In the data rows, 128 means zero.
Here are some numbered points:
[228 177 171  73 110 101  95  87  94  96  92 102  97 105  91 101  96  98 104  98  98  92  90  93  89  94  81  84  89  95  93 106  68  70 104  88 153 118 174 198 184 187 150 193 184 225] 0
[151 198 164 255 208 210 156 164 186 143 109 108  94 105  91 103  97 101  96 102 103 103 108 103  74 132 105 125 189 151 119 143 168 212 197 133 191 213 162 135 116 131 114 115 124 103] 1
[119 110 107  94 120  93 133 130 100 166 181 147 170 238 134 124 163 135 129  99 110 117 132 113  86 149 140 161 147 172 161 209 229 124 139 178 125  89  81  68  58  97  73  78  96 103] 2
[181 145 184 186 183 124 104 104  94 106  97 105  99  99 124  99  89  98 105 146 113  99  78 124 100 122 111 119 129 100 119  97 111  94  96 127 210 138 142 102 170 115 137 141 120 137] 3
[115 103 102  98  90 104  88  95  93 101  77  98 142 101 173 168 235 160 161 155 173 167 138 146 130 135 112  97 132 127 193 138 197 163 154 199 169 199 205 166 121 140 129 129 102 127] 4
[139 168 160 143 204 168 170 151 159 101 101  79 100 113 118 123 113 118 120 152 124 117 158 113 121 121 120  89  85 100  76  86  98  81  96 101 100  46  93  78  92  82  91  92  92 101] 5
[101 106  97  90  89  82  98 107 104 113 101  87 120 100 108 133 130 110 116  88 110 116  97  95 117 109  98 119 175 125 143 185 192 158 179 186  96 128 129 142 187 152 149 114 160 172] 6
[100 108 105 101  94  84  91  95  96  91 114 105 125 131 126 113 131 112 134 160 150  87 110 165  99  91 140 106 109 112 133 196 139 154 137 190 141 159 121 178  68 142 176 129 233 160] 7
[108 104  95  96  94  95  92  95 106  91 123 146 134 111 135 112 149 136 100  81  96  94  97 100  91 103 120 155 136 171 137 182 193 204 212 216 172 130 186 204 156 133 114 189 140 123] 8
[207 144 180 127 159 163 151 136  91 129 119  87  95  95 127 134 123 118 161 137 136 128  95  97 115  99 111  91  95  83  96 100 113  87  83 107  77  63  74  77  70  71  79  83  94 107] 9
[138 145 151 132 181 181 147 146 148 116 169 174 127 140 134 142 134 141 101 117 123 136 152  85 152 157 100 112 147 118  91 129 101 122 161 105 100 130  76  83  87 108 102  89 102  97] 10
[110 111  99  84 102 131 134 126 181 157 147 197 206 206 255 161 255 252 199 126 253 165 158 146 175 113 141 121 133 152 111 108  89 102  89 105  72  79  86  69  74  89  86  79  99  99] 11
[137 140 150 112  97 133 134 178 203 108 217 203 194 134 138 133 105 110 103 106 103 104 101 110  98 119 138 111 170 135 139 117 139 112 142 148 173 150 194 164 163 108 112 136  92 108] 12
[158 255 204 219 209 170 165 151 128  95  93 109  97 105 107  93 114  89 108 102 106 109 142 131 153 130 143 144  94 106 167 165  96 112 107 163 175 138 108  97 116 123 119 111 116 114] 13
[109 101  88 104  88  98  95  90  94  97  99 108  99 113 122 119 122 125 111 130 133 103  80 104 130  98  85 121  81  90  76  88 116 114 115 116 122 162 158 203 191 188 213 222 255 194] 14
[108  93 110  93 119  95 118 105 112 101 106  99 111  99  98  93  91  97  94  89  95  95  95 108 128 142 113 166 186 146 195 198 213 192 139 165 212 224 217 189 201 148 161 130 178 183] 15
[191 193 212 216 127 120 112  83  89  97  96  98  95  94  92 103  91  89 109  95 101 105  98 103 106 125 118 118 116 153 145 111 136  95 114  78  87 120 127 148 149 173 193 169 134 156] 16
[125 185 163 187 206 199 127 179 139 102 108 102  93 109  96  95 100  90  94  95 102  93  95  98  88  85  94 109 108 124 102 152 145 153 120 172 168 108 203 185 168 168 115 117 121 117] 17
[148 119 190 148 166 152 181 168 202 166 151 100 122  82 114  83 108  95  96  87  92  94 100  98 109  97 100 117 105 134 121 113 124 142  87 118 164 170 115 216 140  88 153 162 163 157] 18
[106 105  98  95  96  92  95  99 135 115 142 121 100 119 124 114 122 112 110 164 127 133 174 202 167 119 130 147 181 162 161 162 147 133 172 179 166 144 176 174 141 125 115 119 105 108] 19
[160 179 191 176 177 152 135 168 131 112 149 142 130  91 115 137 128 138 105 122  95  87 106  97  85  97 130 103 103 114 131  86 112  83  63  77  78  70  72  74  80  75  81  92  94 100] 20
[110 106  94  99  91  95 105  91 100 105  94  97 110 107 101 123 122 154  99 127  98 150 114  97 122 137  97 113  87  91  88  95 101  82  92 107 130 145  83 207 255 217 201 255 255 143] 21
[168 190 183 162 135  76  93  94  92  98  88  95 102 101 107 105 107  94 109 127  81  97 124 113 104  97 150  92 114 127 110 118 118 113 132 120 156  87 148 127 115 102 104 174 128 108] 22
[103 114 113 124 103 104 117 125  91 126 130  96 122  92 102  94 103 117 145 154 117 158 190 218 152 198 179 150 155 175 114 169 167 150 214 153 215 126 128 164  84 125 155 100  96 117] 23
[133 134 190 200 223 209 135 119 130 136  90 100  95  99  96 109 107 105 109 112  97 105 110  88 164 167 166 137 195 132 163 150 186 177 137 118 106 130 105  97  76  75 107  80  92 107] 24
[138 121 145 128 143 158 143 170 166  97 151 139 123 113 134 139 107  86  93 113 124  99 110  86  95  95  90  83  85  95  98 119 126 116 123 160 194 127 178 176 119 170 157 174 123 141] 25
[111 100 116  93 136 144 151 129 176 177 164 156 201 170 184 167  85 147 130 136 126 109  99 104  79  95  81 157 138 120 136 144 122 124 138 165 169 129 212 199 162 165 126 150 148 144] 26
[116 141 137 159 116 156 109 187 161  95 117 141 114 117  99 133 146 140 143 144 118 121  91 101  80  85  93  88  85  85  87  91  68  83  98  93 112 129 119 166 175 152 244 187 221 185] 27
[120  94 164 158 117 157 138 182 144  94 148 172 151 151 160 168 138 168 162 147 124 154 127 125 119 130 107  92 165 141 166 126 110 106  85  82  65  65  67  72  83  85  80  86  97 104] 28
[ 99 130 103 124 178 145 209 250 209 136 184 174 150 133 113 139 100 107  96  86  91 100  99 107 120 106 109 102 114 119 120 178 125 183 192 144 115 119 156 174 139 148 156 144 150  96] 29
[110 100 113 102 105 123 120 120 141 146 121 168 218 224 200 242 201 202 210 190 147 178 152 160 139 101 127  93 103  83  79  76  79  73  69  71  65  69  67  67  72  78  83  89  96 104] 30
[112 102 103  89  92  89  87  91  99  90  82  87  92 113 106 101  98 116 141 154 255 230 255 255 255 255 255 255 255 204 135 133 119  70 109  74  76  61  66  74  75  78  79  83 100 103] 31
[117 130 141 140 144 194 222 197 157 192 170 120 149 124  99 103 107 112  97  94 103 105 101  99 109  92 104 108  96 108 108 130 177 124 151 132 142 131 164 234 211 181 167 146 148 103] 32
[112 101  98 100  92  87  89  93  95  99  94  91  88  95  95 102  92 112  93 103 105  79 103 101  94  82  97 115 125  80  92  79  53  84 135 107 131 123 142 185 255 208 165 241 255 117] 33
[241 192 146 130 122 145 133 139 130  93  98 101 112 124  89 114 106 112 116 133 117 128 118 115 112 127 117 118  89  91 100  87  89  90  64  73  63  96 119 105  98  79  73  94  98 104] 34
[108  98 100  89  90  99  93  97  93  88  94  89  93 103 104 105 118  97  98  94  95 117 100 113 116 109 111 123 119 155 151 149 159 190 158 144 114 112 159  42 134 180 189 228 204 215] 35
[255 167 214 171 147 141 101 126  88  96  95  94  99  99  92  99 100 102  97  96  99  93  90  88  89  99  91  90  85  81  95 105 100 126  72 109 135 195 105 230 151 198 107 144 170 129] 36
[102 101 106  99  94 101  96  86  92  89  93  82  93  97  90  97  95  99  92 114 104 136 111 150 167 153 185 212 198 255 237 255 203 255 174 139 127 176 106 115 110 102 104  87 107 104] 37
[159 237 235 255 143 119 158 107 125  92 102  87  91 112 107 106 114 125 119 121 141 134 132 116 140 117 144 135  96 124 175 126 121 101 165 137 152 153 115 133 130 117  88 114 121 103] 38
[124 114  97 128 114  87 113 138 132 162 210 158 178 117 202 158 181 255 221 234 178 190 151 187 112 157 145  95 127 112  83  86  73  81  74  79  61  72  75  86  89  97 130 168 130 118] 39
[170 248 232 255 218 160  70 106  94 104  97  94  96  99  92  97  90  90  96  93 100  89  98  91  86 115  98  80  98  80 101  84  73  90 107 133 132 104 123 145 132 193 158 189 167 112] 40
[109 103  96  93  90  98  96  93  95 102  96  90  96  99  93  98  95  91  96  98  83  88  90  83 105  86  98 101  83  94 101 116 127 103 170 194 184 172 164 215 231 226 231 170 118 202] 41
[105  98 111  89  99  91 119 104 113 136 157 114 182 148 145 127 127 114 130 126 139 127 187 119 170 163 220 230 221 201 126 148 126 168 134 100  78  81  83  69  75  87  85  87 101 104] 42
[110 100  94  94  94  92  96  99  97  99  89  95  97  97 100 100 105  94 104 108 124 122  97 119 121 119 126 117 120 150  97 143 115 146 194 160 136 235 202 127 252 172 137 210 191 181] 43
[105  98 100 101  85 100  81 107 110 149 139 101 144 120 130 116 168 148 148 127 141 134 161 140 155 112  80 111 135 103 172 162 164 203 199 185 123 199 219 179 126 134 136 137 177 116] 44
[115 132 146 128 149 146 144 223 235 175 176 206 157 191 171 148 154 139 164 126 122 133 119 128 107 116 128 163 144 132 137 123 109 120  75  93 107  92  84  67  89  73  78  91  95 105] 45
[110 100  98  94  98  89  93  90  90  90  92  94  85 104 101  86 105 120 119 121 120 102 110 116 117 210 175 211 239 208 240 255 201 155 177 182 146 138 117  85 112  95  85  87 100 101] 46
[128 142 153 182 130 203 154 217 161 207 204 244 208 218 216 141 185 182 157 150 149 146 175 190 133 152 106  97  92  88  80  87  82  72  74  68  70  64  76  78  76  76  78  81 105 102] 47
[112 108 115 114 139 128 195 175 198 191 133 158 166 131 166 160 254 162 142 166 190 137 196 137 190 149 129 193 100 143  92  84 115  86  81  64  69  68  68  71  72  86  81  86  96 106] 48
[126 165 188 201 202 159 140 105 106  87  89  86 101 101  96  95  96  93  91  97  89  90  95  77  94 102 115  97  92 110 125 182 115 145 128 125 118 118  71 164 122 126 161 147 134 140] 49
[104  97 104  96  94 102  92  96  97  94  92  93  87  85 114 106 116 119 142 158 193 217 179 255 158 211 255 213 255 205 255 235 185 150 129 113  62  77  83  67  82  78  87  81  89 105] 50
[106 104 102 100  93  90  94  96  85  98  96 104  97 105 112 104  89  99 115 152 183 106 148  89 112 112 124 108 130  98 226 137 166 255 255 226 151 117 164 149 105  79 112  99  99 100] 51
[102 114  92  98  84  94  90  90  85  88 110 103 124 134 133 146 183 204 255 255 255 255 255 228 162 200 146 225 139 141  90  84  99  71  63  72  82  79  75  71  82  86  82  85  86  93] 52
[122 136 153 156 166 206 169 125 167 194 240 235 242 208 150 192 149 141 157 119 128  98  95 106  94  94  89  93  85  83  96  82  74  68  72  71  68  62  74  71  78  78  69  90  88 104] 53
[110 105 101  98  96  88  93 101  92  98 101  89  93 106  98 102 108 100 115 105 164 143 125 138 137 111 118 119 128 162 181 214 170 251 214 255 200 197 156 136 153 121  97 145 114 109] 54
[101 100  97  93 101  94  97  92  95  95  96 100  99  99  97  91 103 101 101  92 107 101 106  96  95 139 168 122 160 174 159 127  93 144 110 162 155 105 104 167 190 226 201 255 218 159] 55
[108 103 103  90  94  90  92  96  93  98 106  90 119 102 110 122 107 130 115 146 127 152 172 115 218 179 253 179 172 184 193 126 170 131 106 158 105 104 179  81 110 135  94 129  99  96] 56
[109 108  97  88  96  95  96  92 114 107 120  76 136 154 189 211 243 183 223 194 187 217 199 170 157 184 171 255 172 207 157 175 142 100 113  94  72  61  86  71  75  88  84  86  95  97] 57
[ 97 104  98  95  95  93  92  84 100 145 159 133 162 183 168 173 180 141 122 126 109 119 129 112  83  86  93  97  76  99 115 133 136 114 125 104 183 132 211 122 124 207 149 139 145 167] 58
[112 101  96  96  94  89 107  93 123 101 128 115 159 136 140 131 110 116 119 128 104  99 124 117 166 172 228 255 192 199 208 249 196 223 151 154  99 106  80  89  74  95  84  94  97 108] 59
[126 108  91 106 113 115 114 160 170 203 149 197 162 182 207 153 136 126 182 140 138 119 124 108 146 122 109 185 104 184 147 141 173 146 123 178 179 136 117 147 158  90 175 101 110 114] 60
[168 191 199 113 191 126 119 124 115 106 102  92 120 111 114 111 108 125 143 119 112 125 143 110 141 114 157 118 118 112 106 109 133 137 170 103 198 113 130 107 159 121 104  79  90 128] 61
[169 134 170 182 205 152 186 115 150 111 183 134 124 117 112 145 118 133 105 102 114 114 116 129 115 130 133 149 139  99 154 127  93 139 122 106 170 115 140  87  68  66  95  82  98 103] 62
[107 104  92  93  95  91 106 102 106 111  91 110 110 134 113 122 154 106 102  98 100  85  89  93 146 106 161 190 192 186 132 197 255 195 255 228 157 166 138 141  83  96 108 107 110 107] 63
[105 105 103  90 100 100  90  98  92 100  98  98  87  75 112 114 126 134 154 120 126  90  97  98 105 116  98 122 123 115 179 196 209 168 255 239 255 177 154 151 214 168 160 163 168 147] 64
[120 116 138 107  90 138 172 151 170 172 135 163  84 125 166 118  95  90 140  91 114 103  97  88  84  94  88 100 101  83  97  79 105  86 103 105 118 205 204 195 175 232 250 155 146 138] 65
[209 236 148 147 158 126 116  87 102  94  88 105  98 103 103  95  89  98  94  98  98  90  89  88  93  81  93  92  85  83  90  98  84  85  96  98 118 110 134 131 105  90 204 162 255 215] 66
[100 115  92 113 132 100 128 120 151 154 122 143 254 198 134 168 173 134 152 127 118 126  74 142 165 177 144 177 164 143 127 114  94 105  70  82  77  74  59  77  84  88 107 106 149 145] 67
[ 96 114  96 101  98 102 135 142 141 129 160 108 183 182 143 160 160 183 207 178 140 136 183 137 128 182 192 133 162 125 198  86  94  79 116  76 105  72  85  81  76  78  91  83  90 103] 68
[110 103 104  93  88  87  88  87  92  93  86  84  99  98 101 108 127 151 153 110 144 118 115 110 119 103 111 162 112 207 155 220 179 253 165 153 212 155 182 188 149 131 140  91 150  97] 69
[105  99  96  92  98  97  91  95  94  92  94  98  90 100  87  93  95 101 100  87 102  97 103  94  92  89  91  96 112  90 114  92  95 122  91 153 149 137 219 253 222 211 202 147 163 204] 70
[167 196 156 133  91 139 170 175 128 167 171 170 186 176 174 179 115 128 137 188 151 108 144 144 121 150 119 154 122 158 113 181 153 125  86 110  69  80  72  71  80  77  83  86 102 102] 71
[107 109  95  92  89  96 104 103 115 148 119 111 116 119 133  98 105 105  95  99  97  93  99 118 168 112 122 174 183 181 118 172 134 132 194 189 171 165 181 187 173 219 235 155 177 128] 72
[110 100  93  98 106 111 105 132 135 103 105 101 108 119  95 103 104 107 122 117 132 122 143 172 121 148 107  85 113 104 114 116  89 114 121 125 147 164 122 230 177 197 212 130 204 137] 73
[172 158 177 224 197 205 128 149 219 201 133 149 138  83 100 108 120  97 108  91  83  87  95  88  98  93  89  81 129  69 124 116  82  69 132 131 176 167 234 182 154 162 120 170 174 197] 74
[123 133 141 143 117 175 217 205 197 186 176 255 160 255 211 255 202 187 172 112 110 112 103  97  96 101  91  86  90  83  79  78  72  70  67  75  70  65  69  84  64  84  82  87 104  96] 75
[157 168 176 170 153 141 102  75 106 143 166 170 165 113 218 136 150 124 127  93 148 120 146 109 102 109 110  98 118 132 131  90 138 140 105 113  90  80  95  66  78  84  87  92  96 103] 76
[116 119 100 109 122 149 183 148 222 146 187 144 112 110 129 141 102 110 153 157 153 144 119 100 180 151 138 122 139 121 188 161 167 121 100 110 126  98 108  68  58  95  89  91  99 100] 77
[206 170 175 184 156  90 119 146  92  74  86  88  93 103 102 100 101  96 103  88  98 108  93  97 105 115  98 114 100 125 140 126 109 109  99  87 128 130 132  74 179 115 153 163 143 161] 78
[234 218 160 133 151 164 109  90  84 103  90  96  98  94  93  90  99 102  97  94  92  90  90  88  99  82  91 100 101 108 110  95 128 114 104 149 135 161 147 120 118 191 160 186 197 199] 79
[123 113 111 100 100 113 168 166 157 163 174 201 157  84 170 156 180 141  85 122 117 124  82 102 106  98 132 128 130 122 125 128 102 142 141 150 201  99 192 155 153 174  90 117 112 103] 80
[168 152 189 129 196 198 184 163 187 205 141 173 132 135 137 101 109 100 101 103 105  87  92 107 124 124 118 152 155 125 157 126 129 142 165 139 145 174 160 123 154 104 102 109 117 126] 81
[112 110 112  89 104 108 125 144 151 149 131 188 189 207 177 162 145 163 148 115  98 111 110  90  98  94  95  83 157 113 108 113 150 239 135 210 164 176 167 127 135 198 137 154 159 135] 82
[120 116 132 166 167 162 133 144 180 151 143 126 144 119 115 107 123 112 116 139  99  94 114 124 104 126 126 134 116 131  91  91  75  74  70  68  76  73  73  77  69  77  75  90  83 109] 83
New points follow, each followed by the numbers of its three nearest points above, looking only along the 2 directions in which the numbered points spread most, nearest first.
[109  94  94 108 151 141 114 135 142 140 126 122 148 166 143 156 126 188 139 144 147 173 144 143 164 158 112 134 170 134 173 183 131 137 177 141  96 182 115  78  92  85  94 115 101 119] 2 60 77
[133 147 143 170 169 206 243 196 181 152 190 161 197 178 144 127 125 192 142 154 136 182 226 193 176  93 102 121 115 103  84  76  64  76  78  74  69  64  64  65  70  83  83  81  90  99] 47 30 75
[107  99  92  95  94 100  91  96  93  92  94  98  89 106 101 100  97 106  92 106  93  98  97  75 114  93 100 108 105 107 119  85 100  91  77 146 106 158 196 255 255 242 228 210 214 160] 70 41 33
[104 101 104  99  93  91  93  91 105  94 103  93  89  97 104  95 112 109 117 121 110 117 116 102 115 130 144 115 148 102 132 117 165 163  87 197 138 126 126 109 125 131 255 209 214 218] 35 55 7
[104 102  99  90 102  93  97  96  95  93 108 115 128 113 125 144 116 121 103 105  94  93  96  77 109  97 111  69 140 172 153  98 208 255 168 205 241 172 239 158 186  78 193 161 165  97] 72 43 15
[115  99  98 101  96  90  98  91 100  91 100  90  88  89  99  99  98  96  93 105  90 102 102  87 103  98 100 106 109 103 117 122  82 163 142 147 255 194 234 199 203 238 150 147 121 183] 41 70 43
[106 112 103  94  93  98  86  86  91  92 100  92 100 109 107  87 132 117 147 118 153 146 219 216 231 190 189 189 172 182 150 191 177 143 168 208 136 142 109 108 102  80  84  89  93  93] 59 56 46
[103 109 100  90  95  99  83  86  90 100  96 106 110 108  94 120  98 130 142 165 134 152 143 104 149 177 238 152 218 158 218 181 156 190 233 190 212 180  94 113  76  94  84  91 100  97] 46 37 56
[106 104 136 136 113 133 117 105 126 137 198 173 204 195 250 223 170 212 224 173 133 199 137 137 176 138 131  97  94  98  87  74  90  85  72  70  66  72  71  73  71  84  88  89  99 104] 30 48 39
[113 110 101 104 125  99 100 110 114 125 173 113 130 193 148 154 116 134 178 150 172 171 192 224 204 167 176 102 166 244 171 145  98  89  99 109  81  60  75 115 134 155 118  91 122 151] 2 42 77
[127 180 200 158 223 195 176 128  91 108 114 117 110 132 118  90 135 148  99 141 139 143 102 126 120 126 115 124  67 127 126 135 155 149 146 125 139 182 135 112 144 155 146 129 109 121] 29 26 38
[166 178 120 135 152 137 143 159  88  96 191 141 124 105 108 109  99 142 151 121 111 112 122 139 118  85  87  95 114  86  96  76 168 104 138 131 126 107  70 100  84  72  85  86  96 104] 62 10 34
[102 101  96  87  84  92  85  90  93  95  97  94  90  93 101 103  99  91  95  98 100  82 110 130 139 143 111 186 154 145 200 112  98 105 133 100 138 176 177 255 255 191 219 220 143 187] 43 55 72
[169 137 206 199 136 138 128 138 145 168 160 126 144 117 158 137 120 146 135 151 109 120 127 107 119 105 128 103 136 111 120  99  93 106  82  81  87  69  64  77  69  86  85  91 103 106] 83 9 5
[111 113  97  95  83 119 108 133 138 157 155 255 173 163 255 157 225 156 188 145 127 152 165 105 119  99 107 131 153  96 122 154 157 116 101 126  88 116 100  96 100  79  82  91 103 104] 67 71 28
[115 106  90  93  82  99 120 142 132 121 160 119 178 133 139 163 156 162 102 119 154  87 101 172 137  95 103 115 163 119 151 190 132 207 170 177 123 151 134  87 108  93  97 106 108 108] 60 24 19
[116  95 101  93  92  94  96 103  95  97 133 132 117 131 145 178 130 145 140  90 149 142 154 115 176 227 167 236 207 210 164 179 225 183 187 162 108 140 136 108  62 114  77  83 113  94] 59 56 46
[132 222 153 185 180 182 139 164 160 190 176 146 128 117 112 115 110 126 136 120  90 146 148 106 127 201 178 135 133 142 105 122 132 135  94  83 109 103 118 127 143 113 127 123  98 124] 62 10 34
[109 101  97  95  95  92  92  96  95  95  90  94  92 119  99 125 107 111 112 134 106 119 102 117  99 125 112 123  96  88 114  93  89  81 144  70 153 181 249 249 255 255 221 224 147 129] 70 41 33
[185 123 172 174 152 123 118 122 101  86 119 108 105 122  95 104  88 115  99 115 138 107 112 134 109 108 123 102 110  72  81  87  82  89 107  94 117 104  80  72  85  84  85  86 103 105] 34 62 9
[146 135 169 204 176 243 175 160 196 207 224 211 137 193  91 110 137 143 118 168 126 119 135 103 128 109 111  70  69  96  92  85  74  73  80  72  62  62  69  72  71  82  87  86 102 100] 53 75 47
[221 171 171 203 123  97 102  94 103 101  90  88  96  99 101  93  99 107  96  86  93  96  95  89  96 113  92  96 114 106 107 135  89 115 137  87 168 124  97 153 201 221 200 195 123 177] 79 0 21
[100  97 109  89 122 134 138 109 159 188 230 170 160 165 124 200 162 130 101  87  94  92 110 122 118 121 148 161 221 170 185 205 163 136 115 149 125 135  90  93  90  84  79  84  85 106] 2 77 60
[113 103 106  93  90  97  99  97  94 101  96  87  91 101  99 102 121 107 121 128 151 192 191 241 255 224 207 237 255 255 255 209 133 113 137 163 106  82  94  80  83  89  88  91  96 104] 50 59 31
[106 105 109  99  96  95  84  98 106 117  89 121  94 133 145 141 157 122 110 141 126 135 184  98 163 121 147 139 105 110  85 139 112 162 144 154 182 180 152 156 120 141 144  98 110 115] 7 4 44
[164 165 188 205 157 136 143 163 121 149 104  97  84 117  96 101  89 111 123 130 118 134  91 133  97 134 130 149 123 145  89 108 129 113  80 125 102  92  98 111 120  72  95  70 111 102] 62 10 34
[ 98 106 105  88  92  86  91  87  86  88  95  95  96  92  97  87  97 100  97  89  95  98 111 112  98 124  84 111  90  88 114  91 105  88 105  94 143 148 194 255 217 212 255 207 170 144] 70 33 41
[137 117  92 179 173 173 255 193 215 177 214 181 185 139 163 166 127 125 113 110 127 106 144 132 111 108  84 104  96  81  79  70  83  69  80  69  63  75  75  68  71  80  84  84  90 104] 53 75 47
[109  97 121 124 133 161 183 165 112 152 111 127  91 135 111 103 110 113  94 118 120 119 118 142 159 111 220 174 193 154 161 144 154  87 100 107  79  77  92  89  82  85  80  89  94  99] 77 2 60
[135 124 139 104  95 160 156 182 151 170 156 145 137 143 185 158 242 213 244 251 131 205 202 139 110 134 126  97 110  72  90  86  89  88  80  72  69  73  75  76  67  77  82  90  97 105] 30 48 39
[154 151 191 162 132 123  90 101 126 118 116  96  84  97 114  81  85 104  95 142  78 146 103 118 116 114 100  67 104  97 105  94  74  98  74  78  82  93 117  75  97  76  84  84 104 106] 34 62 5
[196 154 176 194 142 157 188 183 161 149 149 156 135 124 147 145 152 132 119 129 144 124 109 145 111 118  98 133 124  75 101 138 127 111  80  94  73  81  75  71  72  82  89  79  91 101] 83 20 9
[190 174 153 192 237 164 192 144 133 241 175 166 143 126 171 143 158 135 112 100 115  97  85  89  95  96  91  85  84  89  82  84  73  73  73  74  65  65  77  61  68  81  78  90  95  99] 53 75 20
[104  96  96  99  87  97  94  97  92  95  94 116  87 130 121  93 126 123 185 151 182 150 181 175 156 204 255 200 255 255 162 241 137 150 162  77  77  97  86  75  63  88  82  86  89 105] 50 59 31
[103 106 100  94 100  94  98  94  91  92  89  98  94 108 102  91  97 112  94 105 109 123 109  99  81 128 158 159 165 123 103 255 196 192 126 233 198 193 185 127 153 146 120  90 101 113] 69 54 8
[107 110  94  90  96 104  93 101  97  89  89 109 109 108  97 109 135 112  91 123 133 141 128 150 108 144  94 119  83  70  89  94  92  87 117 132 164 218 176 181 199 162 232 255 204 212] 14 21 33
[109  96 102  91  89  85  96  89  92 119 119 133 162 171 122 209  64 215 167 222 143 144  91  78  95 106  85 105  76 117  81  89 109 131 136 137 118 158 177 245 160 194 187 153 166 146] 1 22 26
[118  92  93 104 135  94 123 164 156 124 165 255 124 177 175 151 138 129 108 142 108 111  96 108 106  95 106 104  99 129 115 107 136 190 147 186 231 189 120 153 191 124 168 172 144 168] 1 22 58
[108 104  92  92  89  91 101  94 103 105 124 124 111 133 150 136 137 190 153 152 177 183 122 190 255 156 152 155 113 160 175 148 176 130 158  88 113 146 105 159 119 149 141  78 117  95] 56 2 23
[103  99  98  95  92  99  94  98  92 100 100  92  96  92 106  89 108 118  97 107 119 138 132 150 155 146 239 224 211 164 142 120 130 171 170 157 143 130 164 137 138 120 135 181 181 157] 51 63 4
[100 104  92  96  97 115  92 114 134 133 114 109 101 113 102 102 101 116  95 114 104 107 157 116 153 168 151 116 165 166 181 142 151  89 168 186 163 215 213 223 230 178 188 187 169 126] 72 43 55
[109  96  98  89  89  87  84  95  94 104  95 107 137 132 138 186 127 184 179 213 241 210 255 255 236 254 255 180 211 144 158 110 108  81  76  85  80  59  67  71  67  73  82  91  98  94] 57 52 31
[109 109 102  95 104  95 104 117 121 117 108  89  86 115 120 107 118 137 125 130 155 177 166 116 142 137 142 104  72 117 121 140 139  94 130 146 173 199 210 210 223 151 207 139 191 206] 55 35 73
[109 102 102  89 100  86 147  76 151 152 178 235 205 255 206 232 207 174 166 141 150 161 139 156 118  95  99  83 103 104 112 126 129 101  70  75 111  70  66  88  79 102  91  87 100 108] 39 45 48
[182 146  98 143 160 135 150 129 127 100 133 103 120  98 114 103 117 119 108  87  96  96 117 115 117 120  75 111 119 121  91  73  96 114  88  86  97  88  58  92  72  91 102  90  98 106] 34 62 9
[110 106  97  95  89  98 107 102  92  95  96 107 124 114 128 117  96 111  92 111 110  96  92 110 150  99 183 162 208 113  97 102 140 126 170 145 159 153 190 180 207 222 178 140 134  95] 35 6 55
[114 112 115 122 134 118 117 105 119 177 191 228 207 227 243 237 174 206 213 197 192 154 197 164 105 135  98 101  90  82  83  78  76  61  79  73  75  75  70  72  81  85  85  89  96  97] 30 47 48
[101 102  98  87 101  99  92  87 118 113 128 140 200 166 201 124 215 217 158 232 187 211 154 158 144 156 125 162 135 117 114 114 134 118 136 173  95 169 103  91 105  85  84  84  81 109] 2 42 68
[115 101  91  97 100 133 110  95 118 109 103 110  91 139 149 171 190 158 173 217 141 153 163 129 109 103 112  97 101 117 113 116 134 122 187 147 184 159 215 219 156 203 187 191 167 187] 73 7 35
[109 111  83 105  94 115 107 122 112 104 105 100 102  94  97  93 101  97  94  89  97  81 104  94 107 124 134 138 108 132 127 192 228 179 148 108 214 229 179 212 194 166 103 247 237 175] 43 55 72
[118  98  93  96  79  88  98  84 129  98 175 167 193 186 170 158 158 160 203 178 176 177 116 135  91 100 132 122 152 161 155 139 133 113 169 125 133 169 124 134  87  72  70 117  99 108] 2 77 60
[109 101  99  97  85  88  89  95  94 100  90  92 104 104 115 124 102 117 139 109 132 170 153 179 167 244 169 255 205 184 201 158 207 177 119  74 107  67  95  95  75  86  84  93 100 104] 59 56 42
[112 101 102  97  91  86  98  96  89  98 107  87 104 102 110 117 120 105 125 144 124 116 120 115  97 148 110  94  90  82  78  95  81  72 115 106 174 157 121 251 255 243 180 200 198 147] 14 21 33
[101 105  92 104  95  91  92  89  93  87  88  90  97 110 113 108 102 105 104 108 114 124 132  88 117 103  96 101  95 107 107  76  90  96 129 151 100 199 182 236 255 247 222 215 153 159] 70 41 33
[216 183 164 178 169 135 131 123 159 133 102 161 113 103 121 135 136 112 110 124 120 113 109 106  97 114 128 121  67 129  73  97  79  74  73  72  72  67  72  58  69  72  86  78  94 101] 20 83 5
[105 105 101  91  87  95  92  86  98  99  92  93  97  93 109  98  92  91 106  98 110 104  99  75  66 107 118 126 123  83 119  75 105 129 145 165 175 255 233 184 235 222 155 129 141 196] 41 70 43
[108 106  98  92  91  89  96  93  94  87  97 102  91 111  97 102  97  95  90 106 128 136 141 133 146 140 152 182 217 178 207 255 244 177 175 199 110 145 112 115 111 147 154 178 180 130] 63 54 69
[143 182 193 200  92 157 169 114 113 140  91 129 111 106  95 107  88  89 114 125 106 123  99 103 144  85 149  99 112 107 107  87  94  69  82  91  94 111  94  78  75 105  72  91 127 105] 34 5 9
[114 101  97 104  97  99  87  99 104 116  91 118 110 146 127 164 148 132 192 246 148 144 255 233 255 216 163 174 192 105 120 115 146 120 171  85 128 131  87  98  90  86  93  87 101 106] 42 2 57
[111 105  95 106  90  88 105 115  93 109 122 114 123  99 109 120 122 161 135 171 211 165 132 145 139 133  95 148 100 100 156 129 135 165 172 173 201 176 227 187  96 199 190 162 145 132] 6 7 44
[105 108  99 105  97 104 134 129 128 154 131  93 186 149 182 166 121 137 184 186 183 249 212 241 238 235 155 200 110 157 163  90 119  99 108  81  74  67  73  77  71  74  84  89  95 101] 52 57 68
